Where one turn sends some rows of the set: a few examples, then the rows asked
K905: [  8.6   0.2  21.5  15.6  -0.4  15.8   2.6 -10.5  -5.6 -49.4  -5.6  -6.4
  10.3  -4.7   6.9 -31.9  -0.4   5.8]
K885: [  2.4   9.7  19.8   0.4  -8.1 -26.0   4.7 -18.0  29.1 -15.6   5.8  18.6
  18.9  25.4  -4.7 -12.1  14.4  -8.7]
K256: [ 12.4 -21.5  23.8  38.9  19.4   3.9   0.9 -13.2  24.4 -16.5 -11.7   0.8
  -7.5 -25.8  47.2   2.0  12.2   6.6]
K540: [  0.6  -4.7  -0.7  40.9  19.9 -11.8  14.6  -9.8   3.1 -20.6 -19.8  14.2
 -17.2  -4.7  12.6  14.4  20.9 -17.6]
K525: [-25.5   6.4   1.8  45.7   4.9   8.6   3.6 -21.3   0.0 -34.8   2.6  -2.4
 -12.8 -18.4   6.9 -12.6   6.4 -10.4]
K625: [  1.5 -18.1  49.2  29.3  11.3   3.5  14.9 -19.1  30.3 -43.3   9.4   9.2
  -7.6  10.6  -4.3   5.6  32.8 -19.9]
K308: [-13.9  -2.1  19.6  17.7 -13.1 -21.2  22.2  -8.8   9.2 -45.0   6.6  14.5
  16.9  12.0  15.5 -31.6  20.6  19.0]
K483: [ 12.0   1.2  44.3  12.8   0.7  -8.3   7.5 -12.4  34.7 -43.2  13.3  38.3
 -19.7 -12.8  21.2 -25.5  21.0   8.8]
K980: [  4.7 -14.6  23.4  20.9  -4.0  -4.6  34.4  -4.1  39.8 -23.3  -4.9  15.7
   1.9 -14.7  -9.7  10.0  34.1  -6.4]
K906: [  4.1  -0.7  19.8  18.2  20.7 -41.6  13.4 -40.0  23.0 -43.7  -3.1   1.3
   8.1   7.8  17.2 -27.3   2.8 -19.9]
K12: [  5.4 -14.6  24.2  22.4   4.4 -16.4  -2.2 -16.6  30.8 -19.8 -40.4   9.7
   1.8 -30.9  14.2   1.5  22.5 -22.4]
K201: [-12.9 -14.8  26.3  11.6 -11.5  12.4   3.7  -2.3  20.4   2.6  -3.9  -3.1
 -21.0 -23.1  13.8   2.8  27.4   4.8]
K894: [  0.4 -14.6  25.5  10.2  25.6 -27.4   2.3 -22.3   0.2 -19.7 -17.4  13.6
 -23.4  12.7  35.6 -16.6  -9.1 -10.6]
K194: [ -3.5 -20.8   5.2  20.1   4.3 -18.6  14.0 -15.7   7.7  -5.4 -15.6  32.7
  -6.6  -7.6  24.8 -19.5 -22.9   7.1]
K329: [  0.7 -17.4  45.1  -7.5 -20.6 -24.0  28.1  -8.9  34.8 -30.8   0.7  17.1
  10.3 -10.6  11.9 -23.4   1.2  -1.3]
K688: [  1.5   1.1  27.8  10.7  20.0 -30.7  16.5 -13.3  20.3  -7.3  11.1 -11.3
 -23.6  24.0  15.4 -16.5  20.2  10.2]
K581: [ -3.0 -27.3  52.0 -10.0  17.2  -9.1  12.2 -25.4  39.0 -19.5   4.5   5.0
 -17.0   8.3  12.4 -30.4   4.9   2.5]
K946: [ 12.5  -8.2  13.5  10.7 -13.1 -10.7   5.4 -38.0   0.7 -11.3 -16.6   0.6
  17.8  -9.3  12.3 -12.3  -4.1  22.7]
K992: [ -0.2 -16.2  20.5  37.6   1.6   6.4   0.6 -16.5  18.9 -29.9  -2.4  -4.1
   3.9 -38.8  46.6  -7.4  10.4   5.9]
K773: [-18.5   1.3  28.5  27.9  10.5  -1.2  -7.1  -1.8  43.4 -36.7  27.3   9.8
   3.5  -5.5  26.9 -15.0  26.2 -22.0]
K344: [  6.3 -30.2  34.3  -2.1   1.3 -15.8   3.1 -19.2  40.8 -31.9 -11.1  23.7
  -1.3  13.8  -6.0  -9.8 -13.5  -7.7]
K717: [ 10.2  -1.1  41.4   5.9  -4.5 -22.6   4.7 -27.2  37.2 -30.0  14.0  17.4
 -27.2 -17.6  25.0 -23.5  33.5  -5.3]
K243: [-14.8  -0.7  21.1  15.2 -12.1 -23.7   5.9 -17.1  -5.2 -38.0  -4.9  10.3
  -1.9 -10.9  31.7 -31.2 -20.9  -7.9]
K672: [-27.3  -7.3  20.1  20.6  -4.5 -31.6  14.0 -10.4  43.8 -27.9 -12.8  30.7
  13.8 -17.2  21.5  -9.6  29.4   2.4]
K41: [-17.4 -13.8  27.8  22.4  12.1  21.1  15.6 -23.4  42.0 -25.6  14.2  -4.2
 -14.0 -11.8 -14.0 -13.8  27.4  -1.0]
K654: [ -5.1   2.8  14.0  46.3   0.7   6.4  35.7  -7.8   1.2 -16.7   6.3  16.6
 -10.5 -15.4  32.1  -2.2  14.8  -6.8]
K948: [-15.7 -27.5  30.4  20.1  -6.1  14.7  -0.9   3.7  13.8 -13.5 -10.4  18.7
  -6.2 -19.4   8.7  -0.5  30.6  14.1]
K569: [-26.8   7.8  25.4   8.5  32.8  -7.5   4.0 -11.8  48.6 -10.3  12.8   6.4
 -21.3 -11.0  18.6 -10.4   7.1   9.9]
K27: [ -9.6   3.7  24.0  12.5  23.6  24.8 -10.5 -12.5  28.6 -32.0  -8.2   0.2
  -5.8 -32.9   9.3 -15.7  -7.8  -3.9]
K720: [ -0.5  -0.6  26.5  28.0  11.5 -12.8   2.5   5.3  50.2 -25.5  12.5  17.7
   0.7   1.2  30.9  -0.5  30.7 -26.3]
K865: [  0.3   4.8  36.2  18.9 -13.3  12.3  28.1 -14.5  34.9 -41.9  17.4  -1.6
  -6.2  -0.7   4.5   4.6  20.7 -24.4]
K532: [-15.8 -15.6  23.5  48.5  20.6  -2.0  17.7 -26.0  -6.0 -17.9  12.3   9.3
 -15.4 -14.7  26.8  -7.1  29.0  -8.1]
K822: [ 29.5 -10.6  28.2  17.5   7.6 -20.8   4.7 -18.7   2.9 -14.6 -25.4 -18.6
 -11.3   6.0  10.6  -9.5  19.4 -14.1]
K668: [ -7.6   6.5  25.8   1.9   9.3 -12.3  -7.6 -26.7  26.9 -17.1  16.9  11.8
  10.8  29.0  -8.6 -22.7   9.2  -2.1]
K15: [-16.1  -4.3   2.4  22.2  14.2   2.5  15.6  -8.6  10.8  -7.4 -16.6 -20.6
  10.3   3.2   6.4  -0.5 -13.8  -7.7]
K655: [ -5.8 -18.6  26.4 -15.2 -13.3 -13.3   2.8 -32.5  39.8 -30.1   6.1   1.0
  -4.3  -0.6  -1.5 -16.6 -13.9 -14.9]
K195: [-21.7 -24.1   6.4  28.8  15.7  -9.5   7.9 -15.4   2.5 -18.2 -24.4  -9.8
  21.9   4.6   3.5  -3.1   2.9  -7.7]
K125: [-18.1 -25.8   6.1  11.1   7.1 -22.1   2.1 -36.4   2.8  -5.8   0.8  10.3
 -11.7 -17.0  24.4 -26.6 -13.7  -0.1]
K755: [ 14.4 -14.1  21.2  12.6  12.3  -4.4  -2.4 -40.0   4.2  -4.1 -14.9  -1.6
   2.6   2.0   9.7 -11.7  -6.0  26.3]
K545: [ 10.1  15.5  18.4  17.9  22.7 -23.7  20.7 -23.0  27.3 -45.6   1.7   8.3
   4.4  10.6  15.8 -26.9 -17.4  -9.4]

K992 goes to K755
K540 goes to K243
K308 goes to K569
Where do these go?
K655 goes to K625
K948 goes to K15

